In the data rows, 128 means zero.
Some points:
[119 142 144  83 102 135  83 110 159 144 140 110  52 197 190 105 135  63 141 107 134  81 135 163 170 102 118 143 134  88 158 115 148 157 115 185 164 118 142  94 107  86 160 114  84 172 111 141]
[ 98 119 134  61  72 102 179 158 115 127 132 140  95 126 121 111 109 140 120 135 108 150 175 124 112 128 139  76 148 138 115 125 195 107 122 140 138 112 169  86 104 134 137 158 155  92 126  92]
[144  88 166 126 141 107 118 117 127 107 127 102 145 121 100 123 120 102 148 166 121 141 132 180 105 125 161 109  95 139 152 113 134 147  77 129 144 135 159 130 103  81 178 107 127 135 108 100]
[ 90 162 119  86 110 123  97 165 147 131 106 162 145  87  62 134 207 140  54  94 112 131 119 173 161 112  91 152 203 139 131 100 171  73 100 126 150 112 127 124 126 123 110 154 157  68 128 114]
[ 87 165 156 127 153 160 101  99 118 121 151 109 163  90 111  54 121 119  89 122 130 114 194 139 122 179 122 116 119 173 129 129 139 164 137  68  91 148 146 111 158 136 132  40 153 136 141 146]
[ 95 144  82 122 143 150 122 205 175 124 134 112 134 192 176 192 146 178 128 109 109  78 167 172 177 102 127 121  58 146 110 105  76  70 157  95  98 145 111 120 189 154 192 167  90 141 204 121]
[130 124  92 106 113 154  85 139  96 109 129 109 109 113 134 145 154 137 165  93  75 157 108 138 157 126 132 138 123 124 105 123 144 136 132  87 164  97 161 151 124 129 107 102 120 126 138 194]
[ 45 112  86 111 110 149 124  92 130 139 146 108 147 101 142 148 109 127 121  82 102 141 137 122 101 123 155 142 127 164 148 139 110 137 115  64 115 127 130 145 140 164  97 134 157 146 129 172]
[148 151 110 121  99  83  82  86 139 150 114 123 132 148 128 132 105 128 179 157 121 168 145 149 132 106 137 125 116 137  96  72 154 135 162 113 117 145 119  74 101 146 113 121 178 110 115 157]
[157 152 144 181 148 179 124  84 112  91  85 112  38  79  85 167  99 106 149 113 138 107 131 125  91 106  60  75 171 103 134  99 127 102 147 100  69  68 125 164 160 113 236 158 138 142  85  78]
[136 118  76 124 110 176 110 116 118  86 147 146 132 126 134  98 105 129 102  89  89 140 105 102 129  98 203  74 138 151 129 108 156 187 147 141 105 175 192 143 110 155 104 162  57 133 123 125]
[103 146 120 116 222 134 168 204 115 189 100 146  97 120  78 105 100 105 151 159 125  96 104 135  81  93 112 108 145 157 133 147  70 120 155  84 105 129 151 117  95  83  99 144 109 100 168 167]
[154  89 122  81  79 149 112 149 132 164  94 139 123  91 120 185  69 146 153  99 126 120 202  99 130 162 122 160 128  99 150  99 119 163 140 121 131 144  96  72 129  98 147 137 160  95 114 136]
[116 122 133 137  82 119 171  96 139 142  84 114 103  97 161 133 119 105 123 143  93 155 105 137 177 128 155  80 200 102 120 128 123  82 122 103  88 154 181 126 166 131 109  70 138 165 149 166]
[128 137 117 155 157 115  97  79 162 124 102 179  38  94  92 102 149 128  61 109  91 120 131  45  81 117 129 122  91 104 119 109 152 124 187  77 124 103  99 149  83 170 233 165 134 158 111 158]
[160  90 168 142  88 157 126 101 114 123  87 135 113 176 101 104 150  92 116  93  99 122 119 181 156 142 166 117 142 146 133 105 120 160 125 128  57  80 122 181 134 149  82 124 125 137 130 160]
[ 68 167 163 187 155 182 157  93 146 159 180 172 116 142 167 150  79  81 132 124 126 164 140 109 134 128 133 143 103  66 102 120 153 109 109 181 119 115 168 139 173 122  78 215 208  72 165 138]
[123 117 120 112 113  81 103 115 147  78 138 154 108 161 143 121  97 162 155 166 137 117 148  38 119 169 114 121 175 128 121  80 104 104 180 169 136 134 138  83 158 119  94 136 140 115 112 109]
[113 117 127 163  80  60 156 153 105 142 154 118 165  67 136 136 109  89 100 153  87  77 142 128 130 158 133 142  92 150 138 159 146 127 119 131 122 189 100 155 120  77 174 160 110 124 116 102]
[ 93  93 158 106 132 143  62 115 126 141  86 160 135 156 130 136  92 157  95 133 108  96  86 129 144 111  98 118 139 140 202 141 117 148 112 120 152 137 102 203 136 135  93 126 162 116 105  34]
[155 141 124 148 168  91 138 107  89 104 103 129 119 127 175 128  77 130  47 151 128 101  92 189 145 163 153 116 123  98 130 148 173 102 151 107 162 109  99 122 149 111 105 140 130 123 166 125]
[126  82 162 194 179 184 191 105 201 130 179  86 130  99 111  70 118 202 165 120  13  62 119 116 115 102 154 173 186 144 122  92 128 103  85 124 135  81  66  37  96 104 121 129  99 157 158 110]
[170 119 113 114  89 207 184 122 143 124  73 141 185 111 155 106 178  72 133 187 143 135  81  83 141  85 100 143  59 128 132 108 146 129 130  99 134  94 112  90 138  93 119 103 129 105 114 134]
[147 102 109 123 122 176 122 135 123 122  91  99 125 141 102 147 144  97 124  63  69 147 120 116 156 208  74 144  99 144 146 200 124 153 105 138 117 120 153  96 117 154 108 137 129 122 128 128]
[ 99 140 137 138 162 126 125  69 106  91  86 139 126  94 150  87 161 156 160 114  87 127 128 122 178 118  60  84  83 181 138 138 131 193 166 149 138 169 115 104 182 103  94 150  88 112 115 156]
[ 92 124 155 129 160 139  84 126 133 168  89 150  93 139  93 134 119 128  90 159 185 120 103  91 205 175 158 156 128 108 109 112 152  93  89  95 169 162  99 109 144 134  99 107  83 162 138  98]
[ 92  93 187 144 115  92 121  95 144  84 167  99 137 147 117 151 120 132  56 106 166 119  84 167 137 183  85 111 107 125 137 174 120 145 168  83 175  99 196  97 109  92 130 152 125 142 151 114]
[132  62 115  93 183  91 186 120 136 151 105  89  83 139 142 131  97 110 149 152 134 141 144 150  94 158 119 151 105 118 107 109 139 154 170 150 135 139 139 125  62 196 101  88 141  88 123  77]
[118 162 120 142 111  69 190 156 143 135 106 155 148 170 153 139 144 177  68  79 138 151 141  99  75  78 109 120 137  76  94 133 108 240 106 132 111  72  87 109 154  72 113 102 104 110 130 107]
[ 93 190 133 195 102 119 133 142 174 125 117 164 108 145 100 199 143 177 129 147 108 194 126 121  81 104 108 129  61  63 118 140 158 146  97 100  82 151 132 103 104 137  97  33  62 141 118  86]
[ 88 116  77 133 187  91 110 162 120 128 136 144 112 100 139  83 110  95 156 118 138 146 181 143 173  59 126 145 120  97 172 166 101 138  82 149 130 128 122 148 108 142 140 116 123 121 105  98]
[106 145 146 108  66  95 190 127 136  98 127 140 112 163  77 138 121 101 148 140 131  96 155 140 158 123 113  92 129 193 145 129 143  70 176 154 115 154  90 105 133 201 115 102  97  80  88 109]
[195 135 146 135 164 146 166 182 112 153 165 162 118 128 140 156 157 130 100 148 123 132 163 116 139 176  80 115 132 132 126  49  75 172  87 110 145 173 164  91 165 141 123 138 174 180  74 116]
[152 117 153 122 128  84 124 147 143 138 134 184 149 115 116 137 131 128 162 158 155 148 178 126 138 129 145 140 152 138 210 152 199 197 161 142 142 116 105 155 157 174 151 155 146 184 255 166]
[ 93 145 123 125 147 133  49 116 102 147 165 100 135 132 161 122 169  74  73 165 129 123 166 174  75 120 119 161 139 168 149  77 115 130 153 166  94 115 128  98 120 114 131 113 130 137 107 134]
[100 137  44 174 123 143 104 118 157 155  83 125 167  98 124  58 126  95 111 161 171 107 176 139 118 168 144  94 113 108 142 151 128 106  64 184 144 112 149 106 125 152 129 148 114 156 111  97]
[173 143 112  71 159 129 173 112 169  93 169 131 208 114 155 142 115  98  90 134 170 120  76  64 142 113 113 151 108 108 175 101 150  97 117 118  91  61 108 137  99 132 139  97 104 102 115 142]
[230 141  72 102 132 139 148  76  99  99 145 121  95 136 109 120  94 162  52 163 112 130 192 169 158  64 106 146 127 124 131 167 132 100 120 115 133 158 146 131 120 105  90 135 155 127 165 114]
[142 137 148 105 142 151 150 160 141 166  96 172 114 105 177 146 124 219 143 146 186 124 109 156 128 116 176 226 122 224  88 232 183 134 172 171  91  83 196 124 175 146 135 158 161 232  28 127]
[128 133 156 109 142 170 115 148 150  86 112 165 204 153 177 148 171 186 141 147 127  78 139 159 166 140 154  76  95  88  54 108  74 140 118 133  75 127 154 134  78 178 184 135 185 129 216  68]
[100  96  97 103 144 136 123  64 128  98 116 103 114 141  92 151 140 155 135 149 197 135 130 165 128  97 100 129 109 130  86 103 156 129  94 102 188 137 119 147 134 109 101 178 103 127 141 134]
[172  95 167 110 185 103 155 131 142 147 159 185 140 184 130 131 173 107 149 120  80 174 132 136 107 147 139 111  86 152 130 101 102  92  76 114 151 144 101 156 186 152 134 172 131 187  92 136]
[119  77  71 166 124  54 126 105 174 131 107  93 151 131 114 153 189  92 118 138 131 131 133 127 123 123 136 110 142 157 111 139  71 137 118 188 136  95 140 105 130 113 129 150 134 131  95 136]
[ 89  42 100 144 127 103 156 111  47 116 149 157 104 103 171 133 157 133 140 108 173  71 129  97 146 145 118 157 155 128 120 114 119 124 121 114 106  81 150 153 173 160 130  54 114 107 150 160]
[141 139  85 136 210 117  96 127  97 101 111  76 154 137 123 183 121 121 139  60 130 125 112 122 119 155 144 101 175 114 130 157 145 113 145 157  83 160 155  88 126 141 111  90 122 125 123 138]
[124 136  90 105 136 112 158 181  99  70 123 125  92 173  84  52 150 147  88 112 114 152  99 140 135 202 116 179 129 100 111 111 155 126  85 152  83 152 131 148 146 101 164 109 123 129 137 189]
[184 161 131 144 105 128 106 157 124 177 140 135 118 172 168 140 147 122 137 100 121 106 186 118  39 146 105  86 120 143  91 143 154 124 106  94 128  36 106 171 157 117  49  96  58 102 150  74]
[140  63 129 113  92 185 128 192 147 112 193 118 126 119 125  71 169 119 145 113 174 108 128  82  85 101  84 100  90  65 130 161 158  89 176 125 107 146 118 148  87 103  82 116 143 164 128 133]
[ 82 145 119  78 108 138 135 112 112 100 152 115 109 113 118 193 131 122 129 136 135  70 131 179  79 113 172 134 108 119 134 120 151 127  90 179 172 135 100 125 116 103 145  96 154 144  92 131]
[111  98 147 159  77  79 122 170 149 133  84 116 145  95 144 113 111 113 136 169 105 112 136 156 139  84 151 146 138 108 133  86 112 132 152 138 140 144 174 169 126  69 135 115 100 155 118 131]
[150 135 115 134 131 141 145 103 133 142 106 121  81  89 170 118 178 129  71  67 155 148  91 130 148 102 148 142 152 140 153 139  63 113 162 108 185 185  97 118 100 115  94 105 157 138 162  53]
[103 143 156  96 144 149 194 107 146 149 155 147 200 164 127 112 130 110 139 134 110 138 160 150 108 114  68 109 190  48  85 167  81 129 153  90 188 155 125 164 153 186 151 128 114 199  74 157]
[121  96 166 153 174 145 113 192 104 106 137  88 168 162 129 139 118 133 113 157 159 165 124  73 157  58 120  65 103 121 137 145 181  97 130  98  97  96  75  88 123  80  98 123 151 132  86 166]
[133 143 163 145 129 112  96 166 118  71 109 121 133 150 112 138 128  90 121 126 114 111 183  81 136 116 215 114 139 149 135 150  92 108 124 135 181 104 115 133  81 114 111 107 166 153  98 134]
[151 143 128 139 122  71 103 107 137  80 157 165 122 100 101 153 132 100 164 151  95 128 144 133 151 125 126 200  90 110 177 142  73  89 125 130 122  83 178 141 114 114  97 127 138 143 123 120]
[141 146 132 124 149 180 158 160 145 109 107 104 174 125  73 189 134 128 134 187 139 154 126 129 116 143 143 171 204 139 199 136 160 194 182 202 157 140 105 153 165 169 144 141  96 165 202 141]
[169 112 169 131  97  95  67 163 121 165 108  28  87  76 127 118 141 121  98 167  92  90  68  84 102  82 118 125 114  66  81 172 111 150 109 149 118 131 108 102 187 217 135 154 154 104 150 159]
[109 127 167 117 132 126  81 121  67  71 162 204 132  93 158 147 145  65 155 145 102 154 118 154 119 104 134 147 172 123  80 206 112 145  90 153 118 154  81  89 118 116 160 124 103 109 122 120]
[135 162 110 185 106 131 133 140 130 133 168  97 114 144 144 134 177 147 195 155 176 203 120 113 142 135  97 130 185 216 158 146 185 152 128 149 181 123 122 154 118 147 180 117 188 190 222  90]
[163  72 105 138 141 108  64  86 137 119 144 153 148 121  75 121 153 162 111 136 145 106 101 164 102 117 122 159 145 133  71 118 143 121 138 123 130 180 103 162 145 115  95 120 137 115 136 100]
[148 158 130 153 143 151 142 128 197 137 173  97  93 175 177 132 220 179 174 203 164 113 144 145 153 190 216 155 184 108 203 196 148 180 141  56  99 178 145 177 142 118 151 176 147   0  56 152]
[123 172 131  77 114 117 105 107 106 166 138 100 137 121  60  87 129 181 145 164 127 187 124 126 140 151 170  91  94  99 129 135  57 122 183 165 147  63 136 132 154  94 143 126 114 114 124 123]
[112 100 153  78 164 126 115 127 111 112  63 116 131  99 183 137 132 156 153 118  90 154 117  84 116 156 119 113 152 162 123  99 151 126  84 111 147 136 193 176 102 110 139 123  90  98 143 142]
[143 184 129 116 113  90 133  60  90 135  51 101 176 193 154  86 121 151 158  68 113  89 133  90 124 143 123 152 142 131 119 156 154 112 100 126 114 164 104 148 100 110 147 127 173 148 130 164]
These points spread out most along one direction. Take the direction at right angles to it along which they spread out most. Go by this last direction. Where along it does each point below lie, from 0 to 99? 50 is the average, and the first point above lies past it. One standard deviation of the points above along it is 16.
[145 106  87 155  83 124  72 162 148  90 131 150 141 123 175  81  33 185 149 129 123 181 105 180  93 168  99 128 144 125 173 125 109  87 141 120 162 121  99 100 143 161 150 109 119 101  89 140] 56
[155 103 126 124 119 113  97 117 136 141 103 130 171 162  79 130 112  69 137  81 179 128 131 126 130 103 149 181 161 124 102 141 144 110 126  40 129 167 173  99 154  86 139 172  84 132 157  82] 58
[111 164 179 113 110 138 134 145 125  88  86 124 120 101 149  83 131 121 180  98 160 164 140 145  80 169 146 177 112 117 131  91  90  76 195 169 104 143  96 131 114 109  87 164 116 109 146 102] 52
[148 199 191 117 122  87 126 153 141  71 139  30 102  93 109  82  95 108 141 100 168 105  78 100  91  69 122 156  93 154 114 101 107 150  54 106 135 128 149 125 170 227 131 150 130  99 134 117] 48
[102 145 119 142 112 122 124 103  66 141 176  97 148 135  82 123 106 175 149 101 106  98 108  82 206 128 102 152 138 115 131 100 133 156 132 154  72 145 158 177 126 113  99 124 126 155 110 109] 59
[157 150 133  56 142 119 127 124 231 170 187 118 131  81 167 144 104 106 119 127 133 157  75 103 123 137  99  69 120 144 125 130 129 101 100 144  51 146  86 169 114  75 105 102 113 160 134 139] 35
[126 133 123 195 158 164 146 166 182 159 139 143 155 177 131 140  74  79 120  96 109 142 101 133 139 110 108 147 100 156  59 105 149 135 176 169 181 144 144 205 150 118 172  83 191  61 116 151] 39
[157 165 131 171 153 117 157 168  50 177 169 143 194 116 171 139 185 138 139 107 107 123  94 159 114 127 132 106 122  73 151  58 170 108 147 119 166 135 151 124 116 180 127 175 114 171  72 119] 32
[ 97  92 146 108  95 131 130  88  58 203 141  96 130 186 142 122 109 143 104 170 111 206 134 108 109 118 127 178 123 149 143 118 103  98 151 128  96 117 114 103  85 148 178 145  97  87 137 100] 52
[138 113 111 115  74 137 148 145 114 122 154 137 109 130 119 114  70 120 123 107 193 185 119 143 170 137 172 112 146 140  96 105  77 173 134 126 118 110  76 102 120 154 142 150 114 120  97 122] 51
[130 157 103 163 107 140 129 139 103 102 130  94 116  85 149 168 116 105 109 181 134 125 177 110 159 173 123 156 133 148  53 138  96 131 114 134 165 120  87 186  46 116 105 163  76 149 104 159] 59
[188 123 206 187 129 171 134 103 144 188 164 174 144 118 117 152 128 172 100  77 180 133 165 108 129  98 129 112 110 139 135 140 100  74 106 209 178 167 185 136 128 140 169  96  97  50 142 207] 41
[ 92  97  92 119 111 160 166 102  74 110 113  92 109 129 118 143 139 145 132  86 136 141 119 121  87 142 180  97  85 121 176 133 115 104 102 130 125 157 119 153 186 108 130 112 155 144 138 144] 57
[117 128 136 165 121 130 141 145 127 165 105 177 119 142 111 127  98 153 152 138 185  71  69 166 103 109  71  96 126 148 165 114  91 142  85 115  81 126 101 106  28 128  94 168 139 131 146 219] 41
[144 122 127 102 130  93 134 123 126 186 151 138 128  73  90 115 115 133 193  81 129 130 128 166 184 175 163  96 110 110  93 135 165 138 168 129 141  84  77 101 108 127 151 110 130  88 115 106] 56
[134 174  66 114 120 166 139 143 108 159 155 190 118 168  87 121 103 104 168 177 102  48  29  85  76 132 129  99 128 154 121 159  91 133 120 111 151 114 145  86 119  92 133 111 144 114 162 126] 39
